In the rows, 128 means zero.
The rows of X fall into 4 groups, which share some directions, and each row is roughly a mix of its group's hidden directions, except some rows that fit no group.
X (146 x 10):
[[141 177 123  65 135 162 136 132 146 148]
 [105 146 117 131 204 138  98 138 136 153]
 [117 101 126 125 136 133  89 166 171 182]
 [ 99 106  75 122 108 125 119 109 188 129]
 [ 81  91 151 128  88  95  95 145 110 121]
 [141 100 114 136  68  85  99  99 125 144]
 [186 176 114 138 151 147 162 105 116 126]
 [147 127 129 165 153  97 125  72 162  97]
 [154 133 135 136 135 141 181  65 121 100]
 [144 135 114 167  81  92 150 131  82 107]
 [ 78  87 127 121 132 149  90 170 139 105]
 [ 86 149 127 176 184 117 134 150 119 111]
 [123 125 136  86 108  83 157 161 110  82]
 [167 166 172 134 151 136 110 111  78 135]
 [115 123 165  98 107 102  84 158 132  81]
 [ 97 157 186  82 154 152 124 122 131 124]
 [129 170  92 137 135 169 161 112 123 177]
 [ 91 130 104 193 160 130 156 139 128 106]
 [117 124 159  98 155 134 150  96 136  63]
 [113 184 100 132 101 129 134 150  72 118]
 [ 87 139  94  98 158 138 147 181 104 131]
 [ 71 127 145  96 156 152  80 113 126 115]
 [131  78  73 112 151 131 108 122 158  97]
 [ 73  77 105 121 137 106  96 128 142 104]
 [106 139 169 114 102 135 104 113  99 190]
 [147 106 164 146 187 126 106 163  99 140]
 [105 149  53 128 138 157 148 128 106 117]
 [124 158 128 106 106 154 129  86  82 175]
 [109 109 131 180 144 120  58 129 129 133]
 [113 131 131  83 107 148 132 178  85 162]
 [169 111 147 114 104 182 108 161 156 146]
 [116 137 121 148  81 129 125 134 103 199]
 [ 99 146  81 122 114 164 126 138 129 188]
 [129 148 108  62  89 118 122 142 149 161]
 [130 142 169 160 176 147  76 138 112 122]
 [168 176 161 122 154 130 102 135 172 111]
 [154 122 134 157 144  97 141  70 104  86]
 [ 97 110 103 119 130 126  71 124 168  87]
 [142 163 156 130 145 142  98 128  60 107]
 [119 105 195 173 108 110 139 102 130 125]
 [ 54 139 143 137 155 111 108 154 102 131]
 [ 94  98 118 187 158 112  96 151 116 135]
 [ 74 164 147 161 143  83 137 105 118 130]
 [113  95 153 119 153  92 152 133  64 127]
 [120 163 121  88 122 157 123 194 148 123]
 [153  71 136 113 167 125 155 165 104 145]
 [104  74 110 143 136 166  98 158 163 131]
 [101  69 153 111 161 147 159 136 123  96]
 [153 149  75 119  99 130 115 117  75 156]
 [ 98 192 133 131 145 117 129 116  73 126]
 [172 168 109 104 110 164 145  88 124 152]
 [119  82 148 118  80 102 156 130  82 127]
 [157 125 128 103  99 190 104 152 163 133]
 [127 167  95 121 136 146 170 169 135  83]
 [144 191 125 113 120 147 186 116 126 110]
 [117 150 112 144  59 133 155 165 144 107]
 [131 161 147 105 133 158 152 193 102 141]
 [168 138 153 150 101  88 115 116  72 117]
 [105 165 131  89  66 114 158 138 122 134]
 [108 130 141  94 111 148 128 190 133 177]
 [118 149  55 137 142 146 107 168 134 135]
 [122 104  96 167 107 125 150 171  90 164]
 [146  80 100 113 145  97 169 115  87 112]
 [ 96 137 131 130 113  61 126 175 106 138]
 [153  92 115 116 134 143 118  97  91  67]
 [ 92  82 159 108 141 124  86 145 166 142]
 [124 160 180 174 134 156  93 130 142 152]
 [156 107 125 144 179 165 131 110  76 117]
 [121 124 109 129 160  66 141  99 145  83]
 [112 130  89 139 150  94 192 130 128  97]
 [181 169 150 143 124 166  94 103 139 122]
 [164 156 105 146 139 131 175 101 113  79]
 [161 172 142  93  97 150  83 119 130 152]
 [182  98 113 180 118  88 116 130 126 122]
 [123 142 139  85  99 152 106 183 166 138]
 [126 133 105 146 133  68 121  86  95  93]
 [164 111 131  92 126 181  97 171 141 125]
 [127 123 119  80  78  88  98 105 136 152]
 [ 80 142 141 171 137  79 138  93 145 127]
 [203 143 138 141 166 121 105 132 139 145]
 [120  66 174 137 153 123 166 147 127 137]
 [147 194 167 122 136 130  94 137  98 136]
 [ 90  85 139 158 166 150 119 155 111  93]
 [121 167 129 166  83 141 119 130  87  88]
 [136  83 129 170 128 149 165  76 142 130]
 [ 77 115 126 113 139  69 105 150 157 117]
 [159 161 122 145 109  93  91 156 149 174]
 [132 117 187 148 166 129 117  86 144  98]
 [ 95 121 145 125 120  61 174 138 119 145]
 [118 146 156 108 145 146 122 108 179  71]
 [123 122  71 125 188  98 102 134 131 115]
 [110  92 138 140 125 134 105 110 129 205]
 [169 165 171 130 135 133 173 163 119 111]
 [148 143 117 127 184 162 137 139 185 141]
 [162 143 137 180 137 183 136 108 109 105]
 [ 81 132  75 134 158  98 159 142 140 148]
 [ 88 121  62 126 104 150 123 138 165 121]
 [144 111 115 132 177 115 119  97  86 178]
 [124  94 111 138 135  83 164  86  95 100]
 [ 92 120 132 103 137 162 110 188 121 165]
 [127 133 117 118  92 117 102 124 207 132]
 [105 142 131 150 171 104 190 137 106 104]
 [149 151 149 175 143 144  63 115 134 124]
 [130 129 106 144  72 176 111 134 172 115]
 [190  99 106 166 134  93 103 130 129 115]
 [113 132  99  69 138 148 156 110 125  79]
 [145 143 147  79 124 105 191 138 101 126]
 [127 171 149 114  93 195 123 138 135 142]
 [132 164 114  93 140  78 160 150 165 111]
 [100 165 148 142  98 144 146 148 120 191]
 [117  97 166 124 109  80  94 141 149  87]
 [116 190 138 112  89 102 155 151 134 100]
 [112 133  73 121 128  91 127  85 161 159]
 [136  92 130 162 142 116  73  81 111 111]
 [130  93  84 155 145 150 114 122 174 167]
 [149 156 122 108 140 167 140 127  56 129]
 [117 159 102 125 107 128 175 119  89  77]
 [ 94 117 111 163 179 132 178 136 131 103]
 [135  92 159  94 145 134 109  88 168  92]
 [134 203 101 125 112 137 121 109  92 140]
 [162 106  82  87 138 133 153 167 124 159]
 [148 102 138 113 172 113 113 126 152  62]
 [126  95 147  90 167 160 124 108 173  99]
 [101 109 171 149 163 105 142 166 110  88]
 [ 94 131 163 149 166 150 156 119 174  98]
 [ 96 123  66 145 138 149 167 124  94 142]
 [170 182 144  93  99 127 124 149 154 105]
 [165 143  91 105 173 164 132 127 164 150]
 [132  99 113 139 119 158 190 172 103 135]
 [136 148 106  96  55 147 145 149 131 145]
 [ 99  96 124 113 114 129  58 114 152 155]
 [ 91 124 112 151 126 119 124 203 114 150]
 [139  99 130 169 136  97 126  58 132 122]
 [145 134 152 167 113 140 131 141 170 191]
 [119 157 114  92  94 132  75 149 162 154]
 [116 170 150 111 105 182  87 134 136 102]
 [101  97 112  98 138 115 101 180 131 173]
 [135 168 112 132  95 122 163 113  69 103]
 [169 161 120  84 171 140 111 114 111  97]
 [160 121 135 177 162 159 117 131 145 179]
 [118 156 148 112 162 123  90 132 101  67]
 [128 139 155 124 170 127 166 180 101  93]
 [ 91 152 120 112 139 136 143 130 190  81]
 [193  94 125 159 115  86 113 133 127 140]
 [164 127 155 131 102 128 183 138  76 121]
 [ 98  91 110 169 112 185 116 135 148 143]]

Each list below has one row that fits no group; the rest each fit one group, if only roughly. Name that row.
- j_463: [116 147 114  91 140 172 171 112 145 174]
- j_895: [136  94 142  72 125 109  79 106 129 158]
- j_833: [108 116 126 119 153  95 167 139  80  80]
- j_263: [144  68 104 121  85 136 105  94 133 150]
- j_199: [ 74 177 146 136 124 156 149 112 154 155]
- j_297: [137 107 174 156 158 117  92 176 147 144]
- j_985: [117 193  89 141 138 139 166 102 143 123]
- j_616: [ 94 175 111 105 123  84  90 149 142 148]
- j_614: [116 163  69  92 115 109 147 116  98 106]
- j_739: [154 161 106  86  97 129  85  94 109 142]
- j_47: [135  90  79 166 139 143 124  75 138 118]
- j_861: [129 142 145 119 101 161 154 192 139  90]
- j_7: [136  92 109  93 116 142 174 153 159 167]
- j_157: [114 108 207 128 152 138 109 111 110 118]

j_157
- j_469: [ 98 161 103 174 103 104 112 162 102 151]
- j_221: [137  99 117 122  90  74 102 137 173 109]
- j_481: [ 77 140 139 123 156 143 135  97  91  79]
- j_411: [121 168  60 157 153 154 124 129 115 124]
- j_30: [ 99 139 176 130  96 143  94 143 159 169]
- j_872: [142 171 116  91 118 132  89 116 101 178]
- j_854: [175 110 120 125 108  99  92 148 129 183]
- j_639: [149  80 164  86 114 145  85 141 147 133]
- j_758: [131 100 165 174 137 103 158 137 141  78]
- j_485: [115 110 155 176 192 152 116 126 137 142]
- j_925: [104 117 119  97 129  60 122 125 175 130]
- j_511: [113 188 112 168 170 112 145 120 105 121]
- j_888: [155 122 144  81 137  85 165  90 103 131]
- j_258: [107  79 176 120 144 109  77 134 119 119]
- j_504: [111 144 140 161 170 147 134  94 150  73]

j_30
- j_752: [145  85 120 112 103 157 132 191 118 102]
- j_955: [101 151  91  78 158 129  98 139  89 124]
- j_779: [125 142  69 126 138 108 119  64 136 114]
- j_418: [107 147 105 151 147 152 170  89 111  80]
- j_164: [106 161 146 104 177 154  99 117 135  83]
- j_565: [128 145 101  93 139  89  84  79 122 147]
- j_55: [ 81 183 123 109  87 132 160 133 138 142]
- j_676: [108 186 146 130 194 125 134 137 118 122]
- j_196: [149 137 195 133 109 150  86 132 109 106]
- j_336: [135  84 100 108 155 128 184 120  89 119]
- j_898: [157 125 126  79 114 108 159 184 153 136]
- j_831: [120 130 190 114 142 104  81 167 127 123]
- j_8: [121 123 160  92 148 110 154 192 109 147]

j_752
